(in the rows, 128 means zero)
The rows below come in pairs that one turn or mirror swaps. Which row does each named row swap with?
The rows were stretched afterwards, more along some directions than others.
Z_395: [ 81 106 127 112 116 127 127 156 128 136 125 143 134 125 108 117 117]
Z_345: [ 74 113 131 117 126 129 128 151 127 135 119 129 142 122 106 108 113]
Z_904: [115 138 109 111 121 146 103 132 147 134 126 116 110 124 143 118 107]
Z_882: [ 53 114 126 115 118 108  92 146 134 142 117 129 120 145 116 140  88]
Z_547: [ 56 123 124 113 128 108 101 138 136 144 110 124 121 135 122 133  92]
Z_290: [ 76 140 123 103 111 144 133 112 138 121 129 127 137 118 101 139 111]
Z_55: [ 69 127 114 125 115 105 105 135 154 118 134 135 114 147 113 125  99]
Z_686: [ 91 124 125 120 118 114 139 152 161 122 133 150 133 126 103 111 120]
Z_349: [ 85 129 134 113 126 100 120 135 164 132 117 117 132 101 100 134 107]
Z_760: [ 83 122 125 123 119 131 133 134 147 111 133 137 135 139 101 106 116]
Z_93: [ 67 150 127 135 144 126 106 123 154 125 135 139 112 135 131 116 105]
Z_695: [ 76 147 127 103 107 145 133 105 156 123 125 119 122 115 107 128 105]
Z_877: [ 98 130  98 101 113 117  98 166 130 120 110 135  97 129 128 151 118]
Z_49: [ 84 132 108 121 127 134 120 130 114 150 127 119 132 133 125 116 121]
Z_937: [ 87 133 136 118 131 108 128 146 160 132 109 120 142  92  93 144 115]
Z_986: [ 55 120 122 116 132 117 107 130 144 140 108 132 123 136 121 137  93]
Z_923: [ 79 113 125 116 123 124 138 161 140 141 115 142 146 115 108 116 122]
Z_998: [ 94 140 140 128 140 151  88 110 135 133 126 115 109 126 133  98 108]
Z_344: [ 93 131 108 121 113 148 106 125 106 129 117 119 142 135 120 124 113]
Z_556: [ 74 111 131 110 120 132 130 153 125 139 110 131 144 123 101 120 112]
Z_716: [ 67 154 130 116 118 140 137 119 149 130 127 127 147 108 100 135 108]
Z_978: [ 61 114 120 120 125 106  95 140 133 149 126 136 117 147 128 135  94]
Z_996: [ 81 132 122 130 129 128  95 132 139 117 139 134 101 165 138 118 107]
Z_521: [120 143 111 109 118 141 109 131 150 118 124 116 104 133 142 117 116]
Z_950: [ 90 135 119 136 138 139 118 150 145 110 130 140 126 123 117 107 119]
Z_902: [106 150 118 106 127 129 128 131 153 126 123 119 121 118 131 117 115]
Z_947: [ 84 136 148 126 133 162 101 112 132 133 123 107 126 120 112 120 109]
Z_190: [ 69 139 124 135 132 120  96 150 160 119 137 133 105 136 131 121 104]
Z_960: [102 127 109 112 114 124 110 166 128 122 101 142 134 110 112 147 122]
Z_676: [ 74 126 141 117 123 105 125 145 155 136 118 142 148 100  83 137 104]
Z_949: [ 67 143 121 134 139 118 102 141 166 119 126 137 116 124 122 121  96]
Z_548: [ 89 129 105 121 124 146 104 126 108 144 119 117 129 137 135 115 110]
Z_735: [ 65 117 117 116 122 113  94 138 135 140 117 133 111 156 133 139 101]
Z_635: [ 74 118 128 127 115 116 136 148 148 122 144 138 140 144  99 115 119]
Z_807: [ 96 133 110 121 113 140  83 121 116 140 115 113 113 144 144 116 109]
Z_816: [ 62 149 128 109 125 144 133 107 152 127 121 117 142 108 100 138  97]
Z_916: [ 88 140 142 123 128 150  98 104 137 131 120  96 113 126 123 118 111]
Z_322: [109 145 113 115 139 137 130 126 153 124 119 122 125 116 130 128 116]
Z_416: [108 133  98 108 102 133  79 156 131 115 105 124 104 123 135 137 105]
Z_236: [ 65 130 130 126 120 106 144 158 164 130 137 149 145 110  95 114 111]
Z_921: [ 67 153 136 108 113 149 130 117 144 135 127 123 137 118 105 131 103]
Z_813: [112 136 115 101 119 151 121 124 151 118 119 109 116 121 126 116 110]
Z_758: [ 93 121  99  97 101 120 103 161 128 118 105 137 113 125 117 150 109]
Z_912: [ 81 108 123 109 124 127 139 145 142 132 108 136 140 120 106 114 114]

Swapped with Z_758: Z_548
Swapped with Z_521: Z_716
Swapped with Z_921: Z_902
Swapped with Z_344: Z_416

